Each row has a hidden score. How much does it go up from the first row of each pair to the second? 10 means little or no change, 20 a big rise and 0 a big fall. The score is a weighted sum of the row's numbers plus the product of two more (or one squared), each taken from its middle value.
[-12 -56  32  -6  24   9  46 -19  18 -11]
[ 54  74  21 -23 -50   8  47  45 -60  58] >> 10
[-26 -52 -23  -2  24  21 -43   5 -41  94]
[-36  25  25 -11  32   1  59  45 -45  48] >> 4
[ 40  89 -36 -17  30 -37 -27  36  63 -23]
[ 62 127  74 -52  90 -69  11  52   9 -36] >> 14
[ 69  -9  69 -54  25 -60  21  51  26  19]
[-29  76 -18  44  59 -21 -17 -52  78  69] >> 12
[ 12 -27 -32  46 -57 -18  -6 -44  40 -11]
[-10 -57  31  -5  26  28  49 -31  40 -38] >> 9
[-31 -18  12  -7  33  17  48 -21  -4  20]
[-19  35  36  14 -30   7  42 -39 -33  92] >> 15
[-34  25 -33  24  45 -14 -11 -47  16 -40]
[-37  37   6  17  26   2  40 -45 -32  56] >> 10
[  3  19 -44  52  21  52 -49 -52 -14 -36]
[ 74  -7 -39 -32  31   3 -44  50 -24  66] >> 9
[-56   8  34   4  43  11  46  40 -57  91]
[ -6 -15 -34 -12  24  -9 -27  38  21 -19] >> 4
[-30  28  34   6 -31   8  31  46  13  -7]
[-14 -58  16   2  19  13  49  -9  14 -42] >> 10
[-16   8 -25  53  31  52 -65 -45 -14 -40]
[ 64  43  19 -13 -60  11  43  47 -74 121] >> 10
[-37  11  31  16  30  17  40 -49 -36  50]
[ 59  -6  55 -70  24 -91  25  54  25 -22] >> 6
[-15  38  18  -3 -24  28  54  46 -10 -30]
[ 36  -6  18 -22 -57  16  44  48 -17  82] >> 15
[ 59 -31  35 -20  25  23  41  -3 -11  91]
[-37  33 -34  37  53 -39  -7 -39  23 -35] >> 6
[-33  13 -37  -6 -61  20 -59  54 -54  95]
[ 52 -12 -40 -30  19 -25 -13  -5  33 -33] >> 2
[-41 -35  19  29 -34  12  56 -39 -10 -31]
[-22 -12  18  -9  36  -7  39   1 -26  55] >> 10
[ 46  -6  39 -64  23 -89  29  44 127 -21]
[ 46 -40  17 -34  42  12  60  -2   8 -30] >> 9
[-25  38 -32 -19 -14 -12 -20  46  17  -6]
[ 60   8  24 -26  37  18  25  50 -41  40] >> 14
[ 46  -6  50 -49  24 -81  30 -24   1   3]
[-20  39 -30  -8 -24 -18 -28  47 126  -2] >> 8
[-31 126 -28 -18  60 -16 -38  52  40 -49]
[-30  61 -38   2 -11  32 -53  56  38 -45] >> 10
[ 52   5  26 -14 -62   7  44  40  -7   4]
[-22  53 -40  44  37  61 -56 -31 -54 -44] >> 17
[ 43 -54  81 -46  65 -39   5  -4  12 -32]
[-21 -35 -16  30 -42 -36  -7 -33  32 -20] >> 8
[ 81 -16  24 -21  27   0  39 -21  -3 -23]
[ 55  35  56 -35 -22 -77  17  50  29 -16] >> 10
[-32 121 -23  13  25 -34 -16 -48   4 -31]
[ 51 -10  18 -54  36  -1  41 -10 -33  81] >> 11
[ 61  48  79 -29 -10 -35  -7  46   4 -35]
[-14   6 -47   2 -47  26 -54  56  51 -43] >> 5
[ -23   34  -48   86   46  109 -104  -35  -49  -24]
[-44 -10 -44  -2  35  -7 -30  45  16 -12] >> 2
[-23 -21 -39  34 -43  43 -50 -58 -51 -26]
[-34  -2 -48   8 -45  26 -70  48   0 -25] >> 5
[ 42  23 -32 -24 -34 -21 -28  59  26 -31]
[ 46 -21  43 -36  50 -90  30  -7  10 -13] >> 14
[-20  25  22 -18 -21  -5  43  53 -25  64]
[-36   5  14 -13 -40  16  53  51  -3  -1] >> 6
[-36 -47  20   1  21  24  16 -23 -25  57]
[-23 -25  86  29 -36 -39  -9 -46  20 -22] >> 12
[-25 -49  26   0  26  15  33  -8 -45  38]
[-34 -59 -28   6  36  28 -47 -56  18 -29] >> 9
[-19  -7 -56  40 -46  -2 -20 -54   9 -30]
[ 50 -39  31 -37  32  -2  29 -20 -19 -49] >> 10
[  43    4   23  -73  -43 -126   41   64   51  -25]
[ 82 -37  15 -41  67  18  27 -23 -64  43] >> 16
[-47  16  24   8 -38  17  46  54   3  -6]
[-38   6  23  -7  18  12  51  44 -41  35] >> 11
[-38  27 -35 -13 -25 -33 -14  53  39  16]
[-34  22  32  16  28   9  42 -41  -1 -26] >> 14
[-20 -23  30  87 -52  -6  30 -42  -2 -23]
[-31  17  31 -21 -55   0  38  53 -55  66] >> 6
[ 60 -40 -46 -36  78 -37  -6 -28  83 -25]
[ 40 -27 -31 -24  34 -31 -14  -1  51   4] >> 12
[ 68  53  84 -26 -18 -46  -8  40   2  -6]
[-13 -25  31   8  18  20  37 -17   0   5] >> 7
[-31  -1 -22 -21  13 -22 -23  59  56 -32]
[ 65 -42  79 -38  51 -72   6  -6   5  -3] >> 17
[ 43  21 -21 -34 -45   5 -39  47 -16 -22]
[-18 -30  47  12  31  18  35 -20  -4 -28] >> 14
[-22 -18 -35  81 -37   1 -36 -45  34 -25]
[-21 -34 -37  27 -52  36 -40 -48 -12 -29] >> 9
[-24 -44 -33  48 -40  48 -63 -42 -12 -43]
[-20 -16 -45  54 -35   5 -28 -38 -12 -39] >> 10
[-25 -54 -21   7  15  29 -48 -16 -39  47]
[-30  34 -45 -24 -50 -33 -22  44  60 -10] >> 3
[ 59 -18  89 -54  39 -73  -3 -19   1 -21]
[ 30  15 -36 -23 -46 -64 -15  50  13 -27] >> 3
[-27  -5  -1   4  25  14  53  52 -47  65]
[-31  35 -37  34   6  14 -38 -43 -21 -62] >> 14
[-33 -47 -41  26 -62 -25  -4 -33  -5 -12]
[ 47 -19  61 -35  30 -51   1 -21  -1 -27] >> 12
[-27 -47 -35  92 -38 127 -97 -51 -45 -28]
[-18  15 -21  39  33 -11 -40 -37  13 -27] >> 6
[-26 -56 -24 -12  15   3 -19  -7   3   7]
[ 53  34 -39 -21 -37 -28 -22  49   1 -17] >> 8
[-32 -27 -37  52 -55 -34 -11 -35  14 -26]
[ 64   0  45 -33  18   5  36  -9 -21 -35] >> 9
[-24 -25  13  -4  42  10  45 -17  -3 -32]
[ 53 -26 -31 -36  30  18 -51 -10   2 -43] >> 9
[-23   3  22  -8  34  14  24  42  46  -1]
[ 47  -1 -34 -17  24  10 -60 -11 -17  81] >> 16
[-44   2  31 -15  24   6  50  55 -30  89]
[ 54   9  75 -45 -44 -60  13  44  17 -31] >> 7
[-35 -33  87  20 -39 -38  -9 -50  61 -23]
[-31  23 -21 -15 -26  -8 -38  41  -9 -32] >> 3
[-41  73 -44  58  18 -13 -28 -60  -7 -16]
[-23 -11  27  -2  23   8  47 -21  85   4] >> 6
[ 40 -26  27 -49  62   9  46 -20 -25  71]
[-28   6  36  10  35   5  28 -47 -27  81] >> 13
[-34   0  57  21 -52 -41  24 -52   3 -53]
[-34 -44 -38  88 -51  99 -69 -38 -40 -27] >> 11
[-22  -1  33  -8  33  21  25  -2   3 -41]
[-30  36 -27 -24 -51   9 -26  41  58  -1] >> 7
[ 54  48 -36 -31 -38  -8 -41  46 -33  62]
[ 58  19  27 -29 -65   8  35  49 -54  75] >> 11
